Each row is where one point has got to under a steady rotation. How many ticks took it there?
The counts run from 0 to 1292.
 87 162 128 117 153 113  83 127 146 139  83 110  95 126 124 183 139 147 146  69  83  55 148 140 131 108 154 132 144 129 134 122 101  95 132 141 121 108  96 152 139 144 | 900
 88 139 122 164 154 110 150 135 112 188 142 137 104 154 130 146 135 134 146  88  46  87 163 115 112 183 139 153 163 114 132 154 152 184 131 113 142  96 108 140 136 140 | 107
121 145 108 133 126  84 139 136 139 170  93 120  92 157  91 166 150 152 110  67 150 112 146 167 154 169 102 107 133 153 100 105 100 114  99 118  96 176 113 139 155 126 | 1043
 83 147  87 156 146 139  98  78 169 150 159  98 134  94 174 141 139 181 175 142  96 108 159  98 138 133 178 101 128 130 139 110 105 120 192 133 110 118 183 133 136 125 | 833
147 134 105 100 144 140 103  81 123 164  78  86  99 145 103 114 176 113 162  75 167  91 162  82 124 117 147 119 124 105 153 102 133 114 163 121 146 116 134 129 117  96 | 756
 88 125 107 163 164  73 144 108 172 109 129 111 110 102 144 180  65 155 143  83 100  80 144 135  82 116 127 119 139 143 101 110  89 140 120 129  92 107 161 131 133 112 | 1271
191  63 144 117 119 133 132 128 140 147 110 114 129 187 149 134 148 103 149 101 134 123 171 156 175 150  93 141 112 102 122 101 142 129  90 128 136 135  91  74 129  81 | 706
141 153  85 175  95 112 143 141 147 112 169 122 132 138 123 168 100 157 143 153 159 123  91 121 127 173  61 161 129 152  95 160 112 159 130 153 100 125 171 167 131 136 | 1072
116  92  94 160 125  94 155 107 143 173 154 105 115 142  72 110 138 151 104  75 112 143 173 176 130 159 121 109 133 129 180 111 139 192 145  81 131 144 124 162 181 130 | 739
 91 149 148 106 191  80 106  85 146 129 110  81 131 117 101 185  92 140 165 137  99  91 113 103 140 157 110 121 143 125 121 151  79 148 112 141  87 117 131 155 135 129 | 39
149 147  94  96 132 113 138  96 139 142  94  95 121 163 145 127 176 116 173 117 154  99 171 105 149 136 133 119  76  79 117 123 114  79 137 116 115 145 104  91 108  76 | 1245
 84 168 144 134 211 120 156  78 143 104 142 123 112 110 159 169 121 143 138 135 154  99 151 143 115 194 141 122 115 112 123 139 119 136 128 147 108  67 140 159 136 123 | 733
116 140 131 150 165 136  81 114 136 103 136  75 138 122 137 181 112 166 186 176 102 112 135 143 143  91 126 122 146  98 158 171 127 109 147 140  72 118 112 171 131 140 | 529
110 100 131 167 142 168  82 101 153 102 200 121 130 104 146 153 109 163 157 141  90  93 164 163 145 117 163 126 145 128 129 125 131 100 124 148 136 101 187 162 147 142 | 140
 77 126 166 135 188 147  91  85 147 117 129 104 102 116 117 168 100 137 196 131 102  92 164  95  98 127 161 132 145 131 128 158 121 107 126 133 123 105 161 179  98 119 | 527
146  93 147 109 186 118 112  77 121 124 119 119 118 123 189 114 113 130 128  87 135  82 138 190 160 179 146 145 140  91 128  74 114 155 160 133 109 144 122 122 152 107 | 102
139  98 157 160 154 147 132 127 160  89 144 159 102 163 181 165  98 142 129 118 142 127 145 164 140 171  59 189 144 170 103 146 115 135 144 143  97 140 153 108 134 142 | 52
 74 149 131 154 183 121 129 105 155 115 160 135 112 111 129 194 115 170 118 111  83 104 175 185 142 160 149 105 124  99 121 136 121 117 105 138 101 106 137 167 163 140 | 1273
162  66 110 150 121 135 119  90 161 156 136 110 128 164 164 115 120 162 133 127 163 138 129 120 118 148  93 149 166 170 117  90 103 151 156 151  96 172 189  91 122 107 | 539
124 121  92 152 105 118  96 141 147 130 123 140  90 144 171 173 110 153 126  57 113  88 132 144 132 120 110 176 160 188 105 107  95 119 151 131 105 160 155 103 140 139 | 745
124 127  99 143 157 106 132  94 169 174  98  89 133 154 141 121 176 159 115  84 129  92 172 188 160 141 174  73 101  71 152  81 135 114 118 129 114 114  90 122 147 118 | 551
117  98 113 124 126 125 110 129 187 165 129  81 170 130  69 168 134 141 153 151  64 138 170  90 141 127 108 118 109  96 137 160 130 150  68 115 128 114 142 113 144 124 | 228
130 119 137 150 143 143 115 131 141 135 100  92  94 181 126 160 149 109 203 124 155 135 187 101 117  98 102 142 146 173 141 160 110  81 154 132 124 149 100 102  99  76 | 759
141  92 133 137 149 187 108 106 153 137 159  91 119 126 109 161 163 166 155 184 168 163 172 139 148 106 136 116 160 131 167 133 150 100 126 153 133 132 156 166 128  93 | 232
124 134 133 110  92 141  85 120 202 145  92 111 145  91 130 122 174 141 115  90 135  72 149 150 150 162 148 141 115 148 127 109  55 115 134 115 141 162 140 142 143 171 | 999
127 138 134 132 108 138  84  96 131 112 113  68 138 116 123 146 131 124 189  88 117  82 162 135 123  93 179 106 126  97 175 131 120 141 105 122 153  46  99 156 138 134 | 665
169  80 103 121 126 171 121  89 171 125 175 103 146 124 144 117 154 166 116 168 167 167 175 165 175 153 106 134 114 113 157 109 146 149 169 122 114 151 159 111 154 112 | 537
170 150 114 105 131 112 150 124 151 115  89  94 115 146 114 135 173 129 148 120 172 134 196 175 140 133 112 131  82  63 169 147 128 134 125 105 136 114  64 131 111 118 | 316
 83 133  59 154  88 117 124 113 168 201 129 117 111 165  86 147 173 153 136  82  91 106 173  83 128 118 121 123 111 142 128 131 136 125 131 103 142 135 172  95 137  98 | 601
126 109 117  82 108 180  95 126 150 125 126 134  83  83  53 169 142 127 125 111 170 135 190 120 117 111 103 180 126 149 140 115 129 129 122 121 181 131 157 157 123 112 | 420
136 166  83 120 108 100 111 133 149 136 120  61 157 119 127 147 155 135 212 164 106 114 143  92 142 142 118 132  86  95 125 177  81 129 116 111 129 120 113 116 105 113 | 226
129  88 113 173 136 113 145 118 147  89 162 100 114 120 171 142  66 140 171 131  98 138 184 171  80  99 126 137 131 126 154 137 124 162 130  91 116  89 110 116 128 124 | 1269
174  93 126 135 132 153 119 107 130  80 152 117 142  91 177 151  77 140 166 153 145 145 156 150 105 114 101 184 158 123 163 123 126 186 170 134 142  99 140 112 133 130 | 728
 90 192  70 149 101 142 113 130 144 190 126 117 100  92 115 165 180 169 116 104 129 102 162 109 119 156 155 134 158 130 150 114 132 152 155 123 145 109 138 145 124 156 | 649
121 138  45 115 123 102 106 144 157 153  91 104 116 154  98 198 136 161 112  78 127 129 185 132 148  84  89 150 108 122 141 118 133 123 140 125  96 146 104  79 141 110 | 113
106 142 126  72 149 130  96 120 145 168  72 115  94 112  90 180 176 146 105  93 171 105 152 124 177 150 108 141 137 153 127 108  96  97 145 127 110 194 131 156 140 123 | 116
174 149  94 112  99 129 124 138 165 120 111 138 125 130 117 143 167 142  84  80 154  65 134 182 160 157 119 160  91  69 140 113 145 144 111 136 149 106 119 162 149 158 | 702
105  64 168 133 180 138  75  85 153 120 122 108 117 136 100 152  91 118 177 113  72  94 173 109  98  94 142 146 145 129 149 152 120 141 109 117 129  97 160 147 122 117 | 526
147 155 121 133  95  79 135 126 136 103  97  98 114 101 106 163  88 112 162  76 108  65 131 117  86 119 119 155 106  87 101 130  95 159  77 125 138  70 107 134 121 118 | 175
